(in the rows, 100 means zero)
Rotation paths and how fast each direction turns (degrees each step):
Each turn is a multiple of 5 degrees from 10 to 175, or 0.
Each row of a path follows its step; steps can be skipped.
Rotation 1:
step 0: 70; 121; 74; 101; 113; 109; 103; 102; 102; 79; 73; 89; 108; 106; 115; 86; 90; 90; 83; 77; 101; 124; 71; 86; 107; 128; 89; 92; 101; 89; 79; 84; 70; 77; 107; 79; 110; 106; 101; 101; 121; 85; 105; 98; 86; 105; 84; 132; 100
step 1: 81; 93; 85; 104; 114; 95; 116; 113; 96; 85; 98; 144; 99; 104; 91; 88; 103; 88; 81; 106; 91; 100; 107; 112; 141; 104; 105; 124; 117; 93; 101; 77; 137; 95; 103; 105; 112; 102; 87; 104; 90; 108; 109; 106; 81; 151; 106; 95; 116
step 2: 137; 107; 107; 121; 102; 129; 92; 105; 120; 73; 105; 82; 109; 85; 77; 107; 83; 79; 101; 83; 111; 68; 91; 110; 105; 117; 108; 97; 102; 108; 114; 80; 114; 96; 104; 76; 102; 89; 127; 95; 95; 110; 102; 73; 84; 115; 136; 93; 96
step 3: 81; 121; 110; 116; 108; 125; 81; 79; 105; 77; 106; 98; 132; 131; 108; 64; 99; 120; 107; 96; 89; 101; 75; 111; 115; 131; 105; 97; 106; 81; 69; 96; 72; 111; 114; 104; 102; 110; 110; 77; 92; 104; 98; 86; 98; 89; 90; 100; 111
step 4: 67; 93; 104; 99; 118; 108; 102; 97; 113; 74; 96; 117; 91; 97; 122; 103; 121; 73; 105; 77; 115; 95; 114; 118; 117; 95; 103; 121; 120; 87; 65; 91; 128; 128; 93; 99; 113; 90; 106; 114; 120; 77; 95; 129; 100; 106; 106; 97; 121
step 5: 97; 104; 83; 109; 123; 126; 86; 118; 90; 83; 111; 108; 60; 73; 84; 91; 69; 82; 97; 85; 119; 117; 101; 98; 109; 118; 101; 95; 105; 120; 103; 83; 92; 99; 105; 62; 106; 82; 118; 119; 94; 100; 110; 75; 77; 95; 94; 116; 99
step 6: 80; 106; 74; 97; 81; 127; 111; 101; 90; 66; 107; 137; 121; 113; 98; 72; 93; 135; 93; 98; 79; 82; 72; 110; 120; 110; 98; 112; 106; 122; 111; 84; 86; 103; 112; 99; 115; 85; 88; 89; 109; 110; 106; 93; 105; 105; 115; 86; 87
step 7: 89; 104; 109; 111; 115; 96; 95; 107; 136; 76; 90; 80; 113; 118; 123; 102; 115; 74; 98; 85; 62; 82; 93; 90; 115; 108; 92; 109; 78; 90; 98; 85; 133; 105; 90; 86; 130; 83; 126; 112; 123; 90; 106; 94; 102; 114; 113; 94; 96
step 8: 94; 122; 118; 138; 122; 110; 98; 90; 120; 87; 110; 118; 101; 97; 98; 77; 77; 86; 110; 79; 111; 126; 103; 73; 127; 113; 107; 115; 103; 107; 83; 91; 96; 81; 108; 82; 69; 113; 111; 95; 101; 104; 105; 95; 94; 121; 83; 131; 110
step 9: 86; 96; 111; 86; 117; 119; 116; 98; 114; 74; 114; 140; 109; 105; 94; 112; 100; 114; 82; 114; 138; 73; 94; 121; 115; 122; 103; 105; 137; 94; 95; 82; 88; 86; 99; 92; 125; 97; 84; 91; 107; 94; 117; 106; 95; 108; 128; 104; 112
Speeds:
94; 102; 97; 105; 94; 101; 100; 104; 107; 104; 101; 103; 102; 106; 93; 104; 93; 100; 98; 96; 92; 98; 110; 106; 91; 107; 100; 100; 98; 104; 100; 100; 96; 101; 99; 108; 101; 95; 101; 100; 94; 103; 94; 93; 99; 99; 108; 96; 95
90
103; 97; 98; 102; 98; 100; 108; 107; 93; 103; 101; 102; 99; 106; 95; 99; 101; 98; 101; 97; 100; 99; 90; 112; 104; 101; 98; 97; 96; 99; 103; 103; 110; 98; 100; 94; 94; 95; 95; 95; 99; 99; 108; 92; 102; 97; 100; 94; 94
85
95; 107; 99; 92; 99; 100; 105; 103; 103; 99; 101; 106; 104; 93; 101; 100; 105; 100; 98; 110; 104; 105; 102; 100; 96; 99; 101; 108; 93; 91; 99; 102; 105; 106; 95; 102; 105; 99; 101; 97; 105; 103; 102; 91; 102; 102; 103; 91; 106
130
94; 104; 96; 98; 107; 92; 101; 93; 96; 101; 102; 106; 103; 103; 99; 93; 101; 108; 101; 101; 102; 88; 97; 104; 93; 107; 98; 100; 95; 101; 99; 97; 100; 100; 102; 96; 100; 107; 86; 103; 102; 99; 94; 100; 100; 101; 98; 103; 102
130
